In the rows, 128 means zero.
Rows swapped in pairs by one turn or mirror: which row each one swaps with:
j31: [154 113 154 114 148 150 114 133 142 124 147 109  95  96  78 139 141 100
  97]
j527: [113 149 125 144 121 102 133 164 165 161  87 141 118 113 113 104  95 123
  98]
j20: [110 141  90  88  90 137 123 135 142 113  94 109  99 166 125 121 159 118
 117]
j62: [ 90 114 145 141 155  99 117 126 142 176 128 141 134 132 120 169 143 120
 150]
j870: [103 120 167 121 127 108 128 154 153 177 143 140 100  86  98 144 127 137
 128]
j646: [ 71 103 165 117 137 116  92 143 124 116 130 152 150 151 119 109 134 124
 108]
j534: [129 156 146 109  96 116 154 125 138 101 158 150  95 155 118 102 130 113
 154]
j641: [123 121  93 116 138 138 116 159 164 147  81 129 114 141  86  80 105 119
 131]
j27: [142 134 143 133 132 182 125 112 130 123 152 125 107 140 112 161 146  88
  92]
j131: [132 116 164 114 105 124 114 123 165 119 117 112  75 157 129 139 114  82
 101]
j166: [110 136 137 120  94 121 116 159 138 159 137 183 131 101 140 127 140  93
 154]
j719: [ 96 135 121 129 122 123 136 185 131 121 141 146 147 144 138  89 108  88
 103]
j746: [149 108 154 144 110 132 151 129 178 130 116 122  94 126 134 124 141 104
  88]
j959: [ 80 136 166 102 113 143 118 170 131 129 106 140 134 111  95  83 125 128
 103]
j207: [148 104 135 141  88 165 127 152 108 142 139  90 130 124 101 135 146 139
 139]
j260: [100 132  92 137 146 151 156 144 129 135 104  94 168 125 118 120 126  99
 117]
j944: [161 127 139 131 105 171 117 127 152 149 163 141 171 138 100 136 126  97
 155]
j38: [121 141 166 119 132 144 144 105 156 141 106 164 107 118 116 165 168 112
 109]
j205: [118 153 121 118  91 121  91 140 150  96 114 134 117  98 123 169 146 105
 140]
j691: [106 105  90  88 123 131 117 169 156  96 113 138 139 137 117 143 146 111
 105]
j768: [ 99 175 114 112 170 110 121 161 146 169 117 128 114 152 111  96 113 108
  97]
j258: [ 86 144 114 105 101 132  77 129 131 162 130  82 109 161  88 113 114 128
 133]
j697: [118 133  80  79 103 165 116 115 152 140 154 111 153 138 136 121 138 124
 149]
j161: [158 148 157 127 146 127 147 153 171 143 113 113 110 113 101 164 140  95
 101]
j132: [ 97 147  87 102 110 144 125 152 122 151 141  96 140 149  77 121  86 117
 135]
j659: [123 127 134 163 125 144 106 142  95 139 117 100 145  91 121 122 162 107
 125]
j135: [128 168 149 127 150 137 140 180 133 146 148 148 143 119 120  87 158 112
 102]
j315: [104 125 158 114 147 147 134 146 156 164 162 157 118  97  75 109 112 105
 121]
j440: [120 114 108 106 122 160 115 109 160  94 150 153 109 144 115 101 168 107
 143]
j598: [138 170 146 134  93 123 115 142  78 149 133 118 124 134 111 129 124 133
 148]
j421: [100 114 107 139 132  95 124 172 101 126 139 116 105  99 112 127 151 113
 135]
j99: [119  71 143  98 132 104 115 119 123 127 152 125 136 166 127 116 134 124
 138]
j967: [161 162 107 100 139 138 120 137 163 180 151 131 122 126  86 134 141 133
 162]
j838: [103 130 103  83 140 105  94 144 120  92 133 109 129 137  92 152 120 119
 104]
j110: [131 163 127 107 103 100 140 110 143 174 145 124 110 181 129 137 128 146
 123]
j48: [156 145 123  95 128 144 127 141 145 153 138 117 179 184  99 119 132 129
 135]
j818: [116 162 128 128 113 123  98 147 176 177  97 140 128 103 111  93 165 125
 116]
j218: [120 128 114 154 139 146 166 129 129 119  90 121 138 132 123 156 123 110
  98]
j529: [130 128 129 120  79 141 116 131 131 178 114 117 129 177 132 121  98  79
 132]
j248: [117 137 133  81 149 107  99 129 122 160 103  98 122 174 116 138 118  92
 104]
j473: [127 137 162  92  87 159 140 127 115 138 147 116 134 147  81 137 110 148
 143]
j246: [130 104 173  99 119 105  91 154 149 151 103 151 134 140 102  83 121 120
 132]
j454: [115 112 126 102 150 154 147 111 152 127 183 144 131 136 117 103 154 102
 149]
j523: [113 171 101  82 125 114  84 143 155  99 143 117 116 165 105 128 151 100
 129]
j712: [104 160  97 120  94 124  87 109 153  94 127 135 143 144 130 150 149 123
 131]
j913: [126  90 144 131 148 129  88  96 133 154 130 105 127 157  79 138 132  93
 138]
j465: [125 156 140 140 110 138 126 137 163 128  63 129 159 122  93 116 117  97
 131]
j580: [ 98 130 141 123 148 147 157 132 150 162 130 135 133 106 153 116 123 103
  82]
j692: [139 163 118 114  93 131  99 102 155 151 164 146 107 149  98 118 117 133
 160]
j521: [107 114  99 139 118 129  98 149 132 168 135  83  91 146 118 100 163 102
 147]
j549: [122 173 128 138 145 140 138 112 120 144 156 166  97 131 100 139 114 133
 155]
j899: [148 145 132  90 131 124 109 157 127 161 140 130 101  84 110 138 177 108
 146]

j523 pairs with j161
j838 pairs with j31
j521 pairs with j62
j712 pairs with j746
j132 pairs with j315
j258 pairs with j870

